(in the rows, 128 means zero)
The same turns and mirrors carry the whole set onto itself and the rows of a family onto each other. Which other rows belong to the same family as each row named below? List them in the order they appear above.
These 16 rows form 4 families of 4 rows each.
G: [105 143 129 125 114 166 114  85 145 158 138 145]
P: [155 142 132 128 158 157 133 106 136 119 146 131]
X: [117 144 113 128 112 171 130 113 155 163 135 154]
W: [100 125 138 118 103 148 120 114 163 120 180 134]
E: [101 126 124 133 112 154 118 125 149 130 181 149]
S: [149 139 136 124 158 148 124 119 153 114 138 118]
Y: [147 134 136 125 155 143 109 124 134 129 128 129]
U: [110 140 125 126 106 153 140 130 166 122 177 151]
K: [132 145 150  85 132 153 150 120 126 124 130 132]
H: [112 156 122 117  96 159 116  97 158 153 141 153]
L: [132 156 152  87 127 134 135 123 133 108 138 143]
Z: [120 144 131 136  95 153 122  89 144 149 141 154]
M: [122 153 144  77 132 159 144 111 139 109 147 125]
B: [150 131 131 124 151 159 123 107 137 131 143 106]
J: [134 140 135  72 130 148 144 130 143 126 138 126]
F: [ 89 125 123 118 114 145 116 126 163 126 165 147]

Same family as P: Z, J, F
Same family as S: E, K, H

The same turns and mirrors carry the whole set onto itself and the rows of a family onto each other. Which other rows belong to the same family as each row named below? List them in the order they appear above.
These 15 rows form 3 families of 5 rows each.
loz: [122 139 146 114 117 157 135 154 162 145 149 144 131 141 144 135 116 157
 110 133 117 170 113 131 123 145 139 132 143 109 122 144 131 133 135 115
 118 144 103 132 131 135 143 102 129 139 132 107 156]
Gaf: [146 141 131 129 138 142 154 100 111 129 125 135 149 132 100 142 125 143
 143 112 135 138 128 140  95 167 124 124 119 126 150 104 148 137 115 123
 127  98 130 136  98 121 136 140 137 133 127 127 132]
Sede: [140 112 116 115 125 146 110 146 118 132 139 123 123 137 126 101 130 117
 127 129 116 115 150  97 157 107 148 130 110 140  97 111 124 132 135 161
 107 115 140 141 120 119 137 137 124 151 138 143 149]
buf: [145 134 142 118 147 150 143  90 101 133 134 134 145 139 103 147 131 138
 138 136 128 136 130 132 108 164 123 116 122 148 134 106 150 133 115 133
 119 109 145 128  87 124 131 150 126 135 115 129 146]
div: [147 124 121 137  97  96 133 137 123 142  94 119 115 102 138 127 123 127
 120 137 136 133 112 112 136 130 127 112 141 114 116 116 132 141 133 138
 112 124 129 127 134 144 120 125 120  80 118 139 125]
zeg: [136 114 112 135  95  98 131 139 147 154  95 126 123 109 149 124 121 139
 115 129 145 136 118 119 143 115 135 116 136 115 131 120 126 133 138 131
 126 125 133 112 116 150 129 120 117  76 130 142 139]
loti: [128 145 164 118 124 160 138 138 163 137 147 136 136 128 139 130 107 155
 105 129 102 157 130 134 126 153 136 143 145 119 114 142 118 134 129 115
 125 140 117 138 119 124 130 117 132 146 138 106 170]
masal: [119 111 130 120 163 114 150 156 121 119 109 125 139 134 152 139 143 177
 147 125 126 124 141 162 127 144 113 119 124 126 142 134 126 111 142 116
 146 131 138  94 122 105 135 101 124 117 127 123 170]
Kava: [125 153 153 115 115 149 137 139 151 145 146 135 130 134 131 133 126 158
  99 134 127 176 121 139 140 154 143 125 144 106 130 136 117 138 121 113
 132 137 101 140 113 112 147 115 126 135 126 103 169]
mevel: [119 111 127 127 151 120 129 152 133 109 120 144 134 125 164 132 163 176
 137 125 118 127 147 165 131 126 123 119 129 128 137 137 131 108 117 126
 142 130 135  90 121 111 131  93 127 129 134 128 153]
Rofu: [163 146 137 118 136 138 151  99 106 114 133 135 142 130 110 141 119 117
 145 118 133 140 119 124 107 154 127 119 126 141 156  96 133 137 122 132
 118 110 139 135  95 128 143 152 135 130 122 123 139]
Sizo: [135 113 123 143 100 105 130 135 124 128  83 127 113 114 147 139 128 133
 136 147 148 126 107 120 140 125 150 114 137 112 130 116 133 139 136 144
 134 133 138 125 121 144 135 114 127  83 117 152 135]
refo: [135 120 109 125 133 136 119 149 114 123 138 142 119 142 128 113 122 120
 128 147 138 104 156 103 135  94 146 137 108 151  95 110 124 117 140 160
 115 107 134 128 116 115 125 126 131 138 138 124 149]
Zaga: [137 122 114 130 145 150 117 145 115 136 154 123 133 138 116 115 127 114
 122 142 116 115 145 105 139  98 146 135 102 143  94 123 134 126 140 157
 123 120 132 128 126  99 134 138 129 144 149 124 147]
Razen: [127 111 124 124 166 127 133 152 125 106 113 132 137 137 148 140 163 171
 154 121 127 116 142 146 133 123 109 117 126 126 133 125 122 101 127 116
 148 126 131 100 140 118 125  98 131 107 134 132 162]

Same family as mevel: Sede, buf, Kava, Sizo
Same family as Zaga: loz, Gaf, div, Razen

